Each row has a name. Each question is about the rows just above it. Places in a row count from 1.

-27; 51; 104; -83; -3; -3 : (29)
-32; -45; -89; 71; 79; -20 : (20)
-21; -48; -97; 78; 45; -17 : (93)
-24; 47; 104; -87; 4; 1 : (57)
-14; -68; -106; 67; 79; -2 : (22)
Which value appears more than once in (29)?
-3
Move every entry of 104 by +1 step of 1.
105
-87; 4 with +1 step of 1 on every entry:
-86; 5
What comes right after 78 in the named rows?
45

-72; 25; 55; 99; -85; -6; -29; -84; 100; 45; -44; -64; 79; -46; -9; -99; -47; -73; -104; 6; 83; -106; 39; -39; 38; -4; -38; -45; 90; 74; -57 -> (137)
7; -59; -87; 84; 12; -13; 24; -36; -67; -41; -81; 33; 109; 48; 18; 64; 64; 76; 38; -66; 10; 66; -82; -65; 81; 81; 104; -44; -2; -91; -105 -> (81)
-34; 45; -63; -4; -33; -86; -65; 23; -36; 65; 1; -108; 4; -29; -53; 2; -56; -17; -19; 11; 90; 21; -3; 55; -94; -76; 110; -17; 94; -93; 23 -> (145)
-79; -42; 33; 76; -94; -33; 77; -27; 18; -74; 91; 33; 49; 83; 35; -53; 85; -23; 3; 72; -21; 49; 13; 29; 39; 110; -16; -69; -52; -53; 17 -> (127)
-105; -5; -97; -7; 37; -78; -62; 52; -49; 46; -89; -52; -94; -69; 47; 33; -100; 36; -58; -97; 92; -64; 44; -67; -73; 8; -47; 28; -3; -1; -29 -> (87)
-64; -7; -48; 12; -4; -17; 49; 20; -47; -93; -1; 92; -69; -65; -83; -62; 91; -110; -101; 22; -29; 30; 89; 28; 73; -91; -56; -66; -105; -33; -15 -> (101)
-20; -63; -72; -55; 13; -50; 108; -88; -37; -28; -32; -9; -31; -41; -47; 69; 15; 75; 52; -94; 34; 91; -12; -60; -51; -105; -100; 82; -11; 7; -41 -> (32)
48; -39; -107; 57; -42; -94; 37; -81; -76; -65; 59; 34; -13; -83; 58; -68; 39; -43; -73; 108; -69; -55; 92; -35; 10; 16; -93; -15; -24; 74; 28 -> (120)
Changed (127): -79; -42; 33; 76; -94; -33; 77; -27; 18; -74; 91; 33; 49; 83; 35; -53; 85; -23; 3; 71; -21; 49; 13; 29; 39; 110; -16; -69; -52; -53; 17. Place and old value:
20, 72
Changed (32): -21; -63; -72; -55; 13; -50; 108; -88; -37; -28; -32; -9; -31; -41; -47; 69; 15; 75; 52; -94; 34; 91; -12; -60; -51; -105; -100; 82; -11; 7; -41. Place and old value:
1, -20
One entry of (120) was changed: 48; -39; -107; 57; -42; -94; 37; -81; -76; -65; 59; 34; -13; -83; 58; -68; 39; -43; -73; 108; -69; -55; 92; -35; 10; 16; -93; -16; -24; 74; 28. Where, and from what?
28, -15
The entry that follows 66:
-82
The next entry after -69; 47; 33; -100; 36; -58; -97; 92; -64:
44

2; -4; 17; 20; -13; 16; 5; -11; -10; -5; 22; -15; -36; -14; 17; 2; 42; -1; 14; -31; 39; -2; -7; -10; -10; -4; -7; -1; 16; -14; -29; 30; 12; -32; -8; 14; -37; 2  (9)
3; -7; 14; 31; -17; 35; -10; 5; 0; -19; -17; 4; -45; -2; -6; 41; -10; -32; -37; -25; 54; 20; -26; -31; 4; 8; 0; -41; -11; -26; 12; 14; -31; -41; -26; -11; 11; 36  (164)
-34; -14; 17; 7; 10; 47; -14; -2; 21; 0; -16; 5; -13; 11; -45; -8; -27; -28; -11; -8; 3; 13; -17; -7; 2; 25; 1; -9; 0; -21; 32; -3; 4; -17; -23; -28; -19; 14  (51)
-29; -47; 41; 8; -6; 6; 28; -40; -14; 20; -12; -10; -7; -6; -4; -22; -15; 26; -7; -9; -10; 5; 17; 31; -11; -11; -38; 25; -3; -28; 69; -2; -18; -78; -13; 26; -30; 6  (30)
0; 5; 12; 83; 0; 51; 4; -27; -29; -1; 25; -7; -62; -10; 49; 26; 50; 5; 11; -39; 28; 44; 24; -8; -7; -24; 0; 0; 9; -33; -25; 29; 4; -84; -9; 22; -47; -20  (158)
30; -10; -6; 70; 37; 28; -12; -19; -9; -35; -46; 3; 17; 31; -3; 17; 35; -23; -6; 4; -26; -31; -2; 0; 8; 47; 18; -44; 0; -12; 54; 16; -3; -21; -53; -3; 8; -9  (42)
32; -70; 11; 13; 7; 15; -4; -10; 0; 17; -1; -24; 41; 1; -44; -45; 15; 42; 0; -8; -36; -5; -5; 33; -4; 21; -66; 9; 19; -11; 95; -14; 13; -79; 4; 14; -22; -1  (65)
-29; -47; 19; 52; 52; 26; -16; -49; -18; 31; 30; 31; -3; -15; 80; -5; -32; 96; -32; -36; -83; -6; 86; 32; -4; -10; -39; 52; -23; 10; 65; -19; 8; -108; 66; -6; -8; -47  (59)
-27; -28 with -1 step of 1 on every entry:
-28; -29
Give the next entry after -10; -4.
-7
Which row holds 2; -4; 17; 20; -13; 16; 5; -11; -10; -5; 22; -15; -36; -14; 17; 2; 42; -1; 14; -31; 39; -2; -7; -10; -10; -4; -7; -1; 16; -14; -29; 30; 12; -32; -8; 14; -37; 2?
(9)
The entry that follows 95:
-14
The entry that follows -35:
-46
Whose row is -29; -47; 41; 8; -6; 6; 28; -40; -14; 20; -12; -10; -7; -6; -4; -22; -15; 26; -7; -9; -10; 5; 17; 31; -11; -11; -38; 25; -3; -28; 69; -2; -18; -78; -13; 26; -30; 6?
(30)

90; 20; -7; -52; -45 = (105)
16; -7; 20; -34; -53 = (83)
-33; -47; 23; -34; -53 = (91)
8; 30; 6; -27; -16 = (97)
57; -54; 9; 15; 76 = (2)
What is the next entry after 16; -7; 20?
-34
Give the next entry after 20; -7.
-52
Give the next entry after 9; 15.
76
One entry of (97) was changed: 8; 30; 6; -27; -15. Where, and from what?
5, -16
Move every entry of 90; 20; -7; -52 by -1 step of 1.
89; 19; -8; -53

4; -47; 14; -13; 42; 0; 22; 57; 45; 24; -1; -8; 25; 47; -51; 6; -29; -25; 46; -52; -33; 37; 50; -21; -9; 15; -24; -11; -40; -36; 21; 40; -18; 14; -26; -37; -81; 11; -44; 9; 12  (31)
10; -10; -26; 6; 23; -37; -25; 45; 97; -16; -24; 31; 4; 46; -34; -24; -49; 43; 22; -31; 10; -32; -51; -19; 31; -47; -34; 28; -14; 8; 10; -7; 12; -16; 62; -9; -28; 10; 40; -7; 12  (115)
-43; -13; 28; -15; -36; -4; 28; 17; -18; 25; 10; -13; -25; 2; -46; -8; 28; -61; -11; -72; -52; 43; 5; -16; -33; 2; -26; 19; -40; -45; -9; 22; 4; 16; -14; -29; -91; -26; -66; 5; -21  (67)
4; -47; 14; -13; 42; 0; 22; 57; 45; 24; -1; -8; 25; 47; -51; 6; -29; -25; 46; -52; -33; 37; 50; -21; -9; 15; -24; -11; -40; -36; 21; 15; -18; 14; -26; -37; -81; 11; -44; 9; 25  (99)
-51; 56; 28; 34; -30; 24; 61; -17; 5; -40; 28; -3; -52; -12; 34; -72; -19; -14; -14; 15; -11; 18; -21; -9; -3; -19; -36; 1; -42; -23; -86; -4; 18; -16; -14; 33; 25; -28; -43; 25; 8  (90)
-40; -14; 29; -10; -33; -3; 27; 16; -15; 24; 10; -11; -22; 4; -43; -6; 29; -60; -10; -72; -49; 39; 4; -16; -31; 1; -30; 18; -38; -45; -5; 23; 3; 22; -15; -29; -94; -21; -62; 1; -23  (82)
Move every entry of -9 by +1 step of 1.
-8
Shift each entry of 14; -26 by -1 times 1:
13; -27
Whose row is -51; 56; 28; 34; -30; 24; 61; -17; 5; -40; 28; -3; -52; -12; 34; -72; -19; -14; -14; 15; -11; 18; -21; -9; -3; -19; -36; 1; -42; -23; -86; -4; 18; -16; -14; 33; 25; -28; -43; 25; 8?
(90)
Which value appears more than once in (31)?
14

